(in the rows, 128 means zero)
One turn sends every row of this set to another row. A few are shown first. Where does it send the rows asked after them?
Munim: [ 97 149 117 152 139 121 146 116 115 122 130 159 133 129 142 123 114 123
 102 145 110 125 135 148 161 188 132 154 120 159 116 130 133 118 147 109
 101 128 137 122 155 165 120 122  84 129 143 108 144]
gimu: [ 95 172 134 147 133 127 136 119 120 105 104 174 110 134 147 110  87 114
 115 132 129 127 125 140 131 184 100 142 139 121 141 134 133 116 132 109
 119 135 144 138 137 140 120 116 110 148 123 103 149]
tud: [108 127 159 153 122 123 118 140  95 135 125 172 137 115 150 126 122 106
 133 127 136 122  83 134 131 158 107 143 133 140 133 118 133 121 146  87
 104 133 108 127 138 144  99 123 111 135 127 120 128]
Nef: [ 83 153 141 159 122 125 113 132  95 130  92 173 129 128 147 123 127 122
 118 109 132 119 124 126 129 157 107 132 103 143 123 132 130 127 137  94
 119 122 123 117 188 131 135 112 114 153 132 119 138]
lif: [104 139 148 158 141 124 147 133 100 111  87 202 112 124 113 110 115 117
 128 108 132 124  89 131 133 139 123 125 121 142 158 147 133 148 149  86
 111 116 129 139 144 126 127 122 111 132 114 118 113]
ranep: [ 87 160 126 133 133 134 134 119 117 147 111 166 136 149 129 123  85 133
 121 100 111 150 111 142 143 150  88 133 128 161 141 138 131 130 149 111
 123 111 113 149 104 127 102 112  96 143 152 133 118]
Lamik: [ 99 133 136 163 144 132 120 124 119 128 118 187 111 131 132 134  86  97
 103 145 151 143 128 156 151 143 137 147 127 140 142 150 133 114 147 119
  99 126 150 128 124 122 143 118  85 160 124 131 141]
vedak: [102 154 143 150 132 119 124 117 116 128 105 190 139 131 147 117  86 117
 128 135 118 128 120 179 155 167 106 113 110 157 123 145 106 110 136 108
 114 113 129 133 119 134 126 121  71 125 131 113 148]
mafas: [ 86 165 153 144 143 107 149 102  97 139 133 178 143 132 133 118  75 136
 135 101 121 109 104 151 125 155 110 137 107 163 115 114 151 138 164 107
 104 105 136 128 143 130 119 131  92 139 144 127 129]
Gerop: [ 61 154 105 154 126 124 125 152 112 108 144 180 140 125 138 114 103 120
  86 122 114 134 126 123 140 143 124 156 129 149 137 131 148 139 142 103
 104 137 119 123 158 126 118 111  96 124 122 130 133]
puv: [ 77 149 141 150 145  87 133 126 122  98 113 174 126 146 149 102  82 117
 111 109 134 130 119 148 152 130 114 140 113 177 131 142 159 120 132 117
 130 129 128 151 139 129 131 116  92 154 158 137 114]
zama: [ 92 139 167 157 136 115 134 131  87 132 118 172 125 115 179 127  89 112
 111 131 120 109 117 164 139 137 122 139 142 150 129 121 138 135 142 107
 117 132 144 125 146 137 109 109 108 165 131 140 143]
dob: [120 151 145 177 151 117 141 121 119 115 110 181 122 139 140 121  95 134
 103 150  98 141 119 118 134 142 120 125 114 170 126 134 131 132 149 118
 129 135 112 127 132 104 137 106 110 131 155 144 115]
daduz: [ 76 174 133 150 139 143 136 133 102 130  99 188 135 138 142 102  94 127
 124 113  96 138 112 103 127 152 121 165 146 154 146 140 136 143 138  86
 129 141 122 128 146 131 110 120  92 138 139 130 124]
nirug: [120 135 138 120 129 141 147 107 114 156 128 166 126 134 119 128  91 128
 109 121 131 118 123 125 130 122 127 154 107 160 141 159 131 120 151 109
 104 122 121 118 108 142 119 114  93 150 129 134 120]
nidan: [102 150 143 150 136  94 153 104 125 134 123 191 127 128 122 130  90 132
 139  97 152  99 107 150 136 152 113 143 143 146 145 152 140 126 146 108
 106 117 131 109 129 130 139 109  86 153 147 137 117]
Nom: [102 133 154 165 101 118 140 132  97 106  95 165 128 122 145 104  84 120
 115 115 131 131 120 146 155 166 128 133 120 136 114 141 144 115 172 102
 104 128 128 155 151 136 106 117  95 109 142 122 149]
vavi: [ 92 124 117 156 111 165 133 128 119 120 120 190 132 150 126 115  97 124
 115 126  98 129 130 135 138 133 127 134  89 141 156 163 138 116 152  83
 116 119 140 125 135 134 128 113 102 140 147 123 122]
fuma: [103 148 124 167 116 160 127 140 104 140 104 165 131 125 121 116  84 136
 109 129 127 121 129 119 132 142 149 131 111 152 113 136 144 121 149  95
 129 129 137 109 166 156 129 110  86 129 146 128 150]
Bopu: [ 77 141 130 174 140 140 132 133 128 131 117 179 136 138 121 120 108 109
 100 110 109 135 125 147 145 155  94 117 119 163 154 156 122 147 141 111
 147 131 146 111 130 135 130  96  97 129 160 132 123]
kal: [119 136 149 142 103 121 145 131 119 130 125 159 124 118 109 112 111 119
 109 123 156 128 117 104 140 155 121 131 118 154 112 137 142 121 151 107
 108 124  97 129 138 140 128 120  92 112 141 132 132]
Madet: [121 155 175 161 159 135 144 127  80 130 107 175 124 122 158 117 108 122
 119 130 109 122 118 136 145 147 131 136 122 144 120 137 136 128 150  91
 120 122 149 127 144 136 113 119 100 148 144 127  84]
Dimot: [103 157 125 144 118 124 132 134 134 116 109 202 133 133 140 127 102 121
 119 120 103 109 126 116 141 156 117 142 107 156 125 163 123 152 152 113
 122 125  92 123 141 135 123 116  94  99 144 118 142]
tilaf: [109 145 150 161 141 113 146 123 116 148  95 178 143 119 145 122  97 138
 133 116 104 142 127 155 139 136 111 145 121 175 140 152 129 118 158  90
 119 132 147 140  99 133 135 120  77 127 154 121 128]
rekar: [ 95 154 145 173 128 121 131 130 104 118 106 175 113 117 125  93  96 128
  85 128 137 167 116 135 153 145 138 137 121 153 119 131 149 121 162  99
 122 113 147 148 133 120 128 124 113 124 129 127 112]
Nozu: [ 95 162 125 144 139 117 142 127 103 129 119 175 128 120  90 113 102 119
 123 121 148 136 138 140 137 136 115 141 135 149 134 111 135 140 151 117
 118 126 150 122 143 130 161 110  95 127 129 122 149]
vas: [111 146 144 144 145 104 118 119 112 106 120 167 119 142 143 111  97 119
 122 118 114  95 126 149 171 157 122 130 117 157 116 138 126 102 151 123
 132 116 129 136 152 164 140 103  87 136 152 136  99]
mun: [103 137 120 128 130 125 130 113  99 133 116 176 143 142 121 124  78 106
 139 115 116 135 108 160 144 140 134 162 113 151 140 148 143 126 124 101
 108 100 142 118 157 141 125 126  66 146 130 110 137]
Mura: [ 98 135 148 156 123  93 152 108 124 129 117 186 148 137 100 110 100 121
 105 124 140 128  95 165 154 132 124 140 136 145 146 150 132 117 158  85
 105 119 114 125 128 137 134 110 108 111 149 120 133]
feno: [ 77 144 125 162 138 115 104 117 115 125  98 187 134 138 148 105 110 100
 131 114 129 113 104 144 134 143 123 144 106 166 141 137 138 144 153 120
 131 150 141 104 152 140 113  94  96 136 142  98 114]
Foru: [ 79 144 127 151 157 122 115 140 115 118 140 161 135 147 131 124  97 104
 111 115 138 120  94 150 149 142 112 144 135 160 128 117 146 133 147 125
 115 137 110 135 133 157  92 108 103 151 149 133 114]
Pok: [ 88 128 145 145 139 104 125 130  96 138 122 165 119 133 116 131  69 112
 107 112 109 114  95 135 134 151 128 141 126 145 131 126 162 125 169 101
 112  93 133 158 162 150 120 129 108 144 147 145 126]
zeme: [115 136 155 174 146 136 139 130  91 126 123 171 135 156 126 129  97 114
 122 118 116 111  92 149 166 132 143 141 120 156 150 122 140 146 173 120
 127 128 127 119 156 143 127 101  98 107 149 134 114]
vir: [105 148 128 152 118 118 135 156  89 132 131 190 135 146 127 131  92 135
 121 112  99 114 123 166 144 170 114 116 120 151 136 137 143 131 128 121
 137  90 114 131 148 134 130 114 106 132 143 132 120]
rafu: [101 130 132 153 129 139 115 137 105 127 131 187 144 120 151 144  84 109
 106 123 117 127 107 123 137 160 113 167 124 137 154 161 127 129 144 104
 125 138 119 102 150 131 124 112  90 115 126 127 159]
Fene: [128 126 122 162 141 107 129 131  96 130 114 176 129 128 147 135  98 138
 113 136 102 126 111 128 142 181 133 150  96 167 145 164 130  97 141  94
 119 128 131 127 144 137 119 122  94 130 144 136 105]
Sivi: [105 164 137 166 147 115 126 109 140 108 100 153 112 136 148 120  82 112
  95 133 118 128  98 137 138 115 125 141 121 147 147 135 124 137 144 101
 109 137 150 131 138 129 113 100 102 136 114 128 126]
timed: [113 115 151 161 148 127 154 134 111 114 120 181 119 125 117 125 107 124
  97 123 129 109 144 146 142 145 134 151 115 148 123 175 134 110 162 113
 100 131 127 137 128 160 143 120 103 151 140 134 138]
roniv: [ 98 175 133 141 149 124 128 131 118 133 118 170 133 146 133 129 105 127
 109 105 108  96 132 114 141 129 121 170 108 157 152 152 112 138 150 100
 126 146 125 124 150 153 128 110 109 123 135 145 121]
Pogam: [105 133 156 157 139 117 150 150  92 147 117 190 141 135 108 134  82 102
 109 149 123 119 111 149 129 143 130 124 142 127 142 137 153 127 163  93
 101 123 121 142 132 132 115 119 108 127 162 122 131]

gimu -> Fene
nirug -> Foru
And these:
zama -> timed
daduz -> rafu
Nef -> vavi
mun -> zeme
vedak -> Madet
Mura -> mafas

